Each row has a name. Each piece below is followed by the name of the row it came from, unless a question asks for something else. Each question is about the rows just above it. Places in a row count from 1.

[ -28   -1   15   -6  -51   41   12   13  -76   30   38    8    1  -26
 -102   -4   -3  -47  -69   -4    9   -3   72   30] -> paz
[  2  16  27  39  46  -6  -3  30 -62 -26   5 -22  13 -50 -75  15 -14 -34
 -54  10  -7  29  39  22] -> fevim
[ 10  15  12 -51  41  -1  -6  10 -55 -38  -8 -32  15 -52 -61  18 -11 -36
 -48  10 -52  17  26  15] -> Luz
[-11  48  14 -18   4  -5  19  48 -55  10   5  11   4 -26 -56   1   6 -56
 -53  -5  -3  13  42   7] -> Led
At which places does paz hold [38]? | 11
Places of [10] in row Luz: | 1 8 20
[-7 29 39] begins in row and place | fevim, 21
Where does [ 15  12 -51  41  -1  -6] start? Give its row and place. | Luz, 2

[-47 -14  -2  31 -34   3 -11 -11   9 -27 -41  -4 -20  17  37  -3  37 -21
  12  49 -38 -34 -68 -28  21  73  -7 -33  -9  -8 -47 -37] = pil
[  8   3  34  10  35  -2  18  -2  22  52 -29  24   6  -7  13  30   0 -68
  -2 -17 -43  16  10 -26  25   3 -47 -14  -1  44 -39  -7] = Led
[ 27  24   2 -48   6   3  -7  16  -7 -31 -49  21 -26  24  60  38   2  -6
 -53  51 -43 -28 -91 -18  41  24 -34 -27  47  31 -44  -9] = bil
Row and place where [-47 -14  -1] starts: | Led, 27
Places of [37] in row pil: | 15 17

[-25   9  12  61 -31 -14 -32 -84  58  -2  20  54 -13  22]  fevim
[ 16 -12  39  55 -17 -42 -21 -61 -18 -18 116  -8  61  14]  pil
[ 12   5  10  -3  -5  -2 -48  59 -37 -26 -79 -46  -4   7]  Luz
[-49  25  25 -18 -69  36  23 -10  75 -31  23  -3 -18 -20]  peme
[-10 -16  17 -10 -15   8 -18  -7  -7 -25  11  15  24 -30]  naru
[ 33 -17   3 -13   9  22  -9   9 -34 -27 -14 -45  -1  10]  kabit
[-48  16 -25 -84 -32 -31  -2 -14  61  58  -2  -2  -7 -21]  basi
[ 16 -18  39  55 -11 -42 -18 -61 -18 -18  13 -18  61  14]  buzun
[-53 -53  41 -27  32 -23 -33  10 -53  10  23   1  10 -18]  Lage
At which places does buzun hold [-18]? | 2 7 9 10 12
Places of [-10] in row naru: | 1 4
[ 61 -31 -14 -32 -84  58  -2] begins in row and place | fevim, 4
At which places does Lage hold [10]? | 8 10 13
Every place of [-2] in basi: | 7 11 12
Every place of [-42] in pil: | 6

[ -19  -51  -20   -5  -25 -101   25  -29   10  -37   16   10  -28   27
  -14   13    9   -2  -65  -12  -39  -55   19   24   13    7   59    5
  -31  -25   48   43  -43   15  -14  -24   25    7  -75   20   14   19
   -5   21]  Lage
[ -13  -44  -33  -44  -24 -107    2  -12   30  -14  -88    6   36   53
  -88   -2   17  -33  -71    0  -12  -37   29   18   42  -27   55   22
  -66  -57   86   54  -34   28  -62  -14   74   51  -30   59   10   22
  -46   49]  pil
[-12  41  37  41 -17  47  37 -16  -5 -46  11  -2 -94 -54 115  11 -40  36
  33   2 -22  59  43  48 -55 -31   7   5  24  19  13 -25 -26 -14  23 -40
 -24 -32 -17 -37  -7  -4  42 -48]  Luz
[115  11 -40] begins in row and place | Luz, 15
Where does [ 10 -28  27] start? Give its row and place. | Lage, 12
Every place of [-88] in pil: | 11 15
Row and place where [ -13  -44  -33  -44  -24 -107    2] starts: | pil, 1
Row and place where [13  7] starts: | Lage, 25
At which places does Lage hold [10]? | 9 12
Where does [-55  19  24  13   7  59   5 -31 -25  48  43] start? Give its row and place. | Lage, 22

[ 51  51  51 -16 -52  46 -48  51] : Lage
[-47  52 -23  51 -23 -47 -47 -47] : fevim
[ 35 -40 -10  63 -73   2 -14  92] : peme
Where do [-47  52 -23  51 -23 -47 -47 -47] appear? | fevim
At which places does fevim hold [-23]? | 3 5
Every place of [-47] in fevim: | 1 6 7 8
At which places does Lage hold [51]? | 1 2 3 8
Where does [-40 -10] start? Give its row and place. | peme, 2
Where does [-47  52] start? Give its row and place. | fevim, 1

[  3  -1 110 110  30  60  28  60  -1  -1] = bil
[-1  0  0 -1  0  1  0  3 -1  1] = pil
[ -50   77  103   -9 -109  -59  -29  -11   88   48] = peme
[ 25 -39 -52   4  54  30 -11 -28 -44 -24] = fevim
[ 25 -37 -51   5  54  30  15   5 -45 -23] = Luz
[ 25 -37 -51   5  55  31  15   4 111 -23] = Led
[-111   77  103 -111 -111  -11 -111  -11   86   46] = basi
[  59   29   59   59   29   59   29   59 -110   59] = buzun
[  48  -78 -105   10  110   59   29   10  -87  -47] = kabit
Where does [ 3 -1  1] start? Give its row and place. | pil, 8
Places of [-111] in row basi: | 1 4 5 7
At which places does bil hold [30]? | 5
Every place of [29] in buzun: | 2 5 7
At which places does buzun hold [59]? | 1 3 4 6 8 10
asked: [-111   77  103 -111 -111  -11 -111  -11   86   46] | basi
Where does [ 103 -111 -111  -11 -111  -11   86] start? Give its row and place. | basi, 3

[ 98  98 -90  64 -90 -90  98  99] : peme
[  2  90 -61  85   2  78 -42   2] : buzun
[ 54 -57 -78 -82  84  95  74 -23] : Luz
[ 91  90 -61  94 -76 -66  89 -66] : pil
Every place of [2] in buzun: | 1 5 8
Row and place where [-90  98  99] starts: | peme, 6
Places of [98] in row peme: | 1 2 7
[ 91  90 -61  94 -76 -66  89 -66] is in which row? | pil
Where does [85  2 78] start? Give its row and place. | buzun, 4
Places of [95] in row Luz: | 6

